E: [114 170  81 114  62  60 181  61]
P: [114 181  81  63  60 170  61 114]
L: [ 94 118 114 104  98  99 118 130]
B: [103 139 151 115 125 109 149 104]
places E: [114]
0 3
len: [103 139]
2
places L: [99]
5
order: [114  62  60 181  61 114 170  81]
E

R: [123 122 122  92]
Q: [101 178 125 154]
D: [121 123  92 122]
len: [123]
1
order: [ 92 122 122 123]
R
len: [121]
1
[121 123  92 122]
D
order: [ 92 123 122 121]
D
len: [101 178 125 154]
4

W: [130 195 139 190  80]
N: [130 195 139  82  80]
S: [128 167 158 146 105]
T: [122  45 145  99 119]
order: [ 80 130 195 139  82]
N
[130 195 139  82  80]
N
len: [128 167 158 146]
4

M: [ 62 187 172  62 154]
K: [ 63  62 154 188 172]
V: [ 95 187 172 110 154]
places K: [154]
2
[ 62 187 172  62 154]
M
order: [187  62 154  62 172]
M
order: [ 62  62 154 172 187]
M

F: [105 145  86 122 161  69 159 117 136 196 126 116 102 129 116 135 183 158
 171 162 100 163  95 140 204 108 113 145 175 116 113  99 107 140 116  87
 136 161 172  77  85 166 134 168  80 128 147 136 100 117 176]
G: [162  80 171 116 105 102 128 108 145 159 145 136 175 204 100  85  86 134
 176 100 113 140 117 116  77 136 116 117 140 161 161  99 183 126 166 135
 172 116 168 147 148 121  95 107 196 136 163 158 129  69  87]
U: [105 145  86 122  87  69 159 117 136 196 126 116 102 129 116 135 183 158
 171 162 100 163  95 140  85 112 113 145 175 116  87  99 107 140 116  87
 136 161 172  77  85 166 134 168  80 128 147 136 116 117 176]
order: [ 69  77  80  85  86  87  95  99 100 100 102 105 107 108 113 113 116 116
 116 116 117 117 122 126 128 129 134 135 136 136 136 140 140 145 145 147
 158 159 161 161 162 163 166 168 171 172 175 176 183 196 204]
F
order: [176 117 100 136 147 128  80 168 134 166  85  77 172 161 136  87 116 140
 107  99 113 116 175 145 113 108 204 140  95 163 100 162 171 158 183 135
 116 129 102 116 126 196 136 117 159  69 161 122  86 145 105]
F
[162  80 171 116 105 102 128 108 145 159 145 136 175 204 100  85  86 134
 176 100 113 140 117 116  77 136 116 117 140 161 161  99 183 126 166 135
 172 116 168 147 148 121  95 107 196 136 163 158 129  69  87]
G
len: [105 145  86 122 161  69 159 117 136 196 126 116 102 129 116 135 183 158
 171 162 100 163  95 140 204 108 113 145 175 116 113  99 107]
33
places U: [87]
4 30 35

zusus: [ 70 121 123 126 129]
tigal: [ 56 130 141 122 137]
ged: [184 118 127 120 140]
zupiz: [ 58 136 138 136 138]
zafo: [ 98 108 115 116 130]
guko: [ 92 137 147 121 128]
fizuv: [127 122 126 122 127]
bido: [146 105 114 120 104]
Rumip: [187 127 122 120 123]
fet: [184 118 114 114 133]
pala: [ 98 141 147 121 121]
len: [146 105]
2
len: [187 127 122]
3
places zupiz: [136]
1 3
len: [ 98 141 147]
3
places fizuv: [122]
1 3

X: [127 134 130 144 132 119 121]
J: [124 130 104 100 130 142  89]
H: [ 89 142 104  90 101 130 124]
A: [132 121 134 130 144 127 120]
common A J: 
[130]
order: [ 89 101  90 104 124 142 130]
H
places J: [89]
6
len: [132 121 134 130 144 127 120]
7
len: [127 134 130 144 132 119]
6
places J: [104]
2
order: [120 121 127 130 132 134 144]
A

C: [ 81 114  45 126 170 191 165]
Z: [ 81 114  45 126 170 140 185]
Y: [ 81 114  45 162 105 144  74]
[ 81 114  45 162 105 144  74]
Y
len: [ 81 114  45]
3
len: [ 81 114]
2
len: [ 81 114  45 126 170 191]
6

pinum: [ 91  65 140 124 179 108 102 115 103  82 169  72 165 132 147]
fimez: [ 91  65 140 152 180 108 102 115 170  82 191  72 165 153  80]
Raza: [170 133 170 148 170 171 124 170 110 153 106 152 113 102 113]
places fimez: [180]
4
len: [170 133 170 148 170 171 124 170 110 153 106 152]
12
[ 91  65 140 124 179 108 102 115 103  82 169  72 165 132 147]
pinum
places Raza: [170]
0 2 4 7
[170 133 170 148 170 171 124 170 110 153 106 152 113 102 113]
Raza
order: [170 152 153 171 148 170 106 102 110 170 113 113 124 170 133]
Raza

Miba: [104 119 125 134 163 159 114  86 126 100 155 121 120 155 115 114  94 150
 108 166  91 152 122 127 133 111 140  95 133 116 109 128 120 117 138  87]
meke: [118 129 124  55 127 129 132 154  88 118 136 123  93 124  45 100 158 120
 156 125 150 127 114 108 128 117 122  73 129 139  63 118  91  73 113  92]
Gaz: [150 108 166  91 152 122 126 172 147 146 128 120 129 122 155 165 161 134
 153 134 178 122 116 115 119 121 133 166 127 130 155 143 125 147 118 176]
beti: [119  97 120  91 157 139 117 140 118 111 144 110  79 132  76 121 138 152
 138 152 145 149  96  79 128  83 145 100 136 131  97 115  81  94  99 113]
nagu: [125  78 131  63 115 117 156 148  92 113 114 149 107 115  47  94 151 119
 150 102 138 129 133 138 140 146 131  73 147 143  63 134 110  80 131  87]
nak: [129 102 124  91 141 138 135 140 120 117 138 128  98 127  76 114 140 137
 142 134 137 142 119 108 135 115 137 101 139 137  96 123 103 100 118 113]
Vizub: [ 94 131 138 152 119 100  83 145 111  79  81 149  97 128 139 145  99 152
 120 157 110 132 140  91  76  96 118 138 121 136  78 117 115 113 144  97]
Kon: [111 101 127  90 131 126 143 133 110 122 118 128 109 126  79 109 140 149
 142 122 130 150 133 117 138 121 146  94 117 143  84 116 111 100 123  95]
[125  78 131  63 115 117 156 148  92 113 114 149 107 115  47  94 151 119
 150 102 138 129 133 138 140 146 131  73 147 143  63 134 110  80 131  87]
nagu
len: [111 101 127  90 131 126 143 133 110 122 118 128 109 126  79 109 140 149
 142 122 130 150]
22
places Gaz: [118]
34
next: [150 108 166  91 152 122 127]
[133 111 140]
order: [139 132  97  94 100 145  79 113 136 120 117 138 157  76  79 121 152 138
 149  99  91 110 131 111  96 140 152  81 115 119 144  83 118  97 145 128]
beti

Mul: [127 128 128 129 127 127 127 129 128 129 128 127 128 129 128 128 129 127
 127 127 127 128]
Fulu: [132 126 136 132 129 129 122 126 130 127 126 126 123 128 129 126 130 126
 134 127 124 124]
teko: [ 89 161  72 142  95 107 134 181 115 176 138 108 134 175 103 162 173 134
  63  98 116 173]
fem: [128 129 126 125 127 129 131 128 126 127 130 127 131 127 129 128 126 131
 128 127 131 129]
Sefo: [132 126 133 128 125 130 127 127 125 126 130 124 129 128 131 127 128 130
 131 125 128 125]
mupu: [173  94 190 112 160 152 121  72 138  76 119 145 123  78 157  92  81 125
 199 157 143  78]
len: [173  94 190 112 160]
5
order: [128 127 125 130 127 125 125 130 131 125 133 132 124 128 129 128 128 127
 126 131 126 130]
Sefo

zim: [102 156 101 102]
vanu: [124 185 102 133]
Satu: [132 181 115 101]
nin: [158 133 191  84]
zafov: [101 137 156 101]
turut: [135 148 106  74]
moros: [ 96 168 137 138]
vares: [140 164 149  94]
len: [102 156]
2
order: [101 101 137 156]
zafov
places zafov: [137]
1
len: [140]
1
len: [135 148 106]
3
order: [102 101 156 102]
zim
places zim: [102]
0 3

zev: [124 100 162 144 157 165 100 109]
nokol: [109 157 100 162 145 100 124 165]
kod: [107 156 102 180 168  87 105 162]
Boto: [109 132 130 103 139 165 178 134]
pufu: [124 154 105 118  97 133 166 163]
Zamu: [131 139 132 165 178 103 109 134]
next: [132 130 103 139]
[165 178 134]
order: [165 178 103 109 134 131 139 132]
Zamu
order: [145 100 124 165 109 157 100 162]
nokol

bame: [152 160 124 105 137 153 119 169 153  91 139 130 124 132 152  80 143 129
 134 126 130 121 136 103 125 102 138 148 126]
kuvi: [137 155 125  88  98 155 125 122 136 107 142 129 124 139 149 149 140 124
 135 124 138 121 161 121 125 105 110 138 132]
Sivab: [139 132 153 147 124 138 152 119 102 136 130 129 126 169 125 137 152 103
 143  80 105  91 160 121 153 124 130 126 134]
puz: [133 152 123 141 109 154 125 123 124  98 140 134 122 145 138 137 140 129
 137 122 123 119 155 111 125 135 120 146 126]
len: [133 152 123 141 109 154 125 123 124  98 140 134 122 145 138 137 140 129
 137 122 123 119 155 111 125 135 120 146 126]
29
order: [ 80  91 102 103 105 119 121 124 124 125 126 126 129 130 130 132 134 136
 137 138 139 143 148 152 152 153 153 160 169]
bame
[137 155 125  88  98 155 125 122 136 107 142 129 124 139 149 149 140 124
 135 124 138 121 161 121 125 105 110 138 132]
kuvi
len: [137 155 125  88  98 155 125 122 136 107 142 129]
12
order: [138 148 126 152 160 124 105 137 153 119 169 153  91 139 130 124 132 152
  80 143 129 134 126 130 121 136 103 125 102]
bame

deza: [170 141 154  70 127]
Non: [102  71 100 119 161]
lelu: [164 161 148 102  78]
zote: [171 102 119 143 105]
veg: [148 102  73  78 165]
Dovo: [ 70 170 127 140 154]
Nada: [117 156 118  84  80]
Ref: [100 134 151 166  81]
fige: [ 74  74  74  74 105]
len: [ 70 170 127 140]
4
order: [ 73 148 165  78 102]
veg
places fige: [74]
0 1 2 3
[102  71 100 119 161]
Non
order: [127  70 154 141 170]
deza

ronef: [115 170 103 143 154 155  99 154  94 147 136 152 100 166 112  95 160 181
 144 159]
visan: [147 116 173 173  94 107 148 173 159  94 174  95 149 107 149 149  98 117
 171  96]
dizod: [164  96 110 154 168 163 100 165  99 154 108  85 123 118 131 125  88 154
 195  98]
tez: [162  88 181 170  81 107 168 175 179  91 177  92 166  92 163 165  93  90
 169  88]
vinid: [150 111 171 164  96 110 154 168 163 100 165  99 155 159 152 155 103 112
 162  97]
fese: [123 158  98 119 157 158 114 114 104 164 115 165 115 168 120 108 175 163
 120 163]
vetap: [158 112 171 164  96 110 154 167 163 101 165  99 155 108 152 155 104 112
 162 157]
Lisi: [169  81  88  92 177  88 153 175 165 165 181 162 107 166  90 162  93  91
 170  92]
Mive: [152 108 160 150 102 122 157 156 162 113 153 112 156 113 153 155 117 108
 149 107]
common visan tez: 
[107]
order: [168 166  90 177  88  81 107 181 163 169 175  92  88  91 170  93 179 162
  92 165]
tez
common Lisi visan: 
[107]
places ronef: [154]
4 7
next: [164  96 110 154 168 163 100 165  99 155 159]
[152 155 103]
[162  88 181 170  81 107 168 175 179  91 177  92 166  92 163 165  93  90
 169  88]
tez

Munik: [148 128 144 131 105  85 149 125 166 114 113 136 122 153 111 138 162 125
 129 111 110 133 134 164 101 134  99 122 130 161 141 148 102  67 110 117
 117 126 124 109  91 108 145 136 122 115 100 146 144 136 145 155 146 149
 125 103 154 118]
tepas: [130 177 148 110 131 119 116 110 132 157 147  78 108 159 141 159 108 141
 136 141 117  77  98  92 140 180 110 141 115 167 177 125 141 133  99 150
 152 121 174 121 141  94 151 149 104 171 166 141 101 113 121 162 109 133
  72 117 157 150]
zunob: [ 96 107 120 156 109 125 126 147 141 167 165 115 124 133 134 155  95 128
 146 130 131 135  89  87 130 121 110  99 120 128 131 143 142 126 148 159
 112 118 105 102 132 130 123 160 101 131 104 133 123 148 171 141 134 117
 156 124 127 106]
Femov: [158 120 124 120 125 105 140 100 171 139 131 105 191 118 121 152 142 121
  92  76 135 116 103 158 107 174 140 150 140 121 164 151 122 120 144 153
  95 119 106 158 108 129 120 129 109 116 114  86  95 132 122 111 134 142
 160 146 118 158]
places Femov: [158]
0 23 39 57
places Munik: [131]
3
len: [ 96 107 120 156 109 125 126 147 141 167 165 115 124 133 134 155  95 128
 146 130 131 135  89  87 130 121 110  99 120 128 131 143 142 126 148 159
 112 118 105 102 132 130 123 160 101 131 104 133 123 148 171 141 134 117
 156 124 127 106]
58
places tepas: [141]
14 17 19 27 32 40 47
len: [130 177 148 110 131 119 116]
7

bidi: [104 126  87 109 109  74  56 108 141 108  89 115]
zaz: [146 163  90  96 120  75 109 111 120 118 131 131]
Fedak: [ 90 109 131 163 120 111 131 120 140 146  96  74]
next: [ 87 109]
[109  74  56]
len: [104 126  87 109 109  74  56 108 141 108  89 115]
12
order: [120  96 120 131 111 163 140 146  90 109 131  74]
Fedak
[104 126  87 109 109  74  56 108 141 108  89 115]
bidi

zug: [126 118 121 110 138 117 127 127 108 135 133 134 127 111 124 128 139 124
 141 133 128 103 156 135 122 134 132 157 147  86 146 121 149]
lakar: [132 137 128 122 126 133 131 120 123 114 135 112 128 124 135 140 130 102
 125 120 124 126 136 137 130 148 110 119 130 145 135 142 109]
tadal: [138 129 123 135 135 109 129 122  88 124 124 131 137 140 106 113 129 152
 106 138 128 108 137 137 105 127 128 125 125 151 116 134 128]
vinus: [120 137 133  92 134 133 119 129 103 142 137 112 140 141 124 134 107 153
 117 110 129 135 165 137 133 124 130 130 148 154 115  99 130]
zuf: [139 137 124 144 128 134 127 133 153 127 120 140 131 126 132 144 140 129
 122 131 124 128 109 137 109  99 114 109 101 127 140 149  75]
Kuf: [124 138 112 120  93 160 121 133 120 143 130 129 140 131 182 135 126 124
 141 128 139 123 115 114 123 118 152 127 121 131 125 121 126]
sino: [130 127 108 115 111 124 134 107 124 124 121 118 161 136 128 131 144 130
 120 138 146 115 155 113 131 120 150 140 113 129 133 114 148]
timal: [145 127 127 144 127 123 111 123 150 101 124 124 135 124 124 138 164 130
 104 135 122 120 142 136 119 125 114 133 113 125 155 132 136]
Nur: [137 112 119 126 114 109 137 128 135 131 126 140 137 124 132 133 135 122
 110 130 130 142 102 128 124 125 123 135 120 120 130 148 145]
[126 118 121 110 138 117 127 127 108 135 133 134 127 111 124 128 139 124
 141 133 128 103 156 135 122 134 132 157 147  86 146 121 149]
zug
order: [109 142 135 145 130 119 110 148 130 137 136 126 124 120 125 102 130 140
 135 124 128 112 135 114 123 120 131 133 126 122 128 137 132]
lakar
[120 137 133  92 134 133 119 129 103 142 137 112 140 141 124 134 107 153
 117 110 129 135 165 137 133 124 130 130 148 154 115  99 130]
vinus
places Kuf: [126]
16 32
places sino: [113]
23 28
next: [126 124 141 128 139]
[123 115 114]
order: [102 109 110 112 114 119 120 120 122 123 124 124 125 126 126 128 128 130
 130 130 131 132 133 135 135 135 137 137 137 140 142 145 148]
Nur

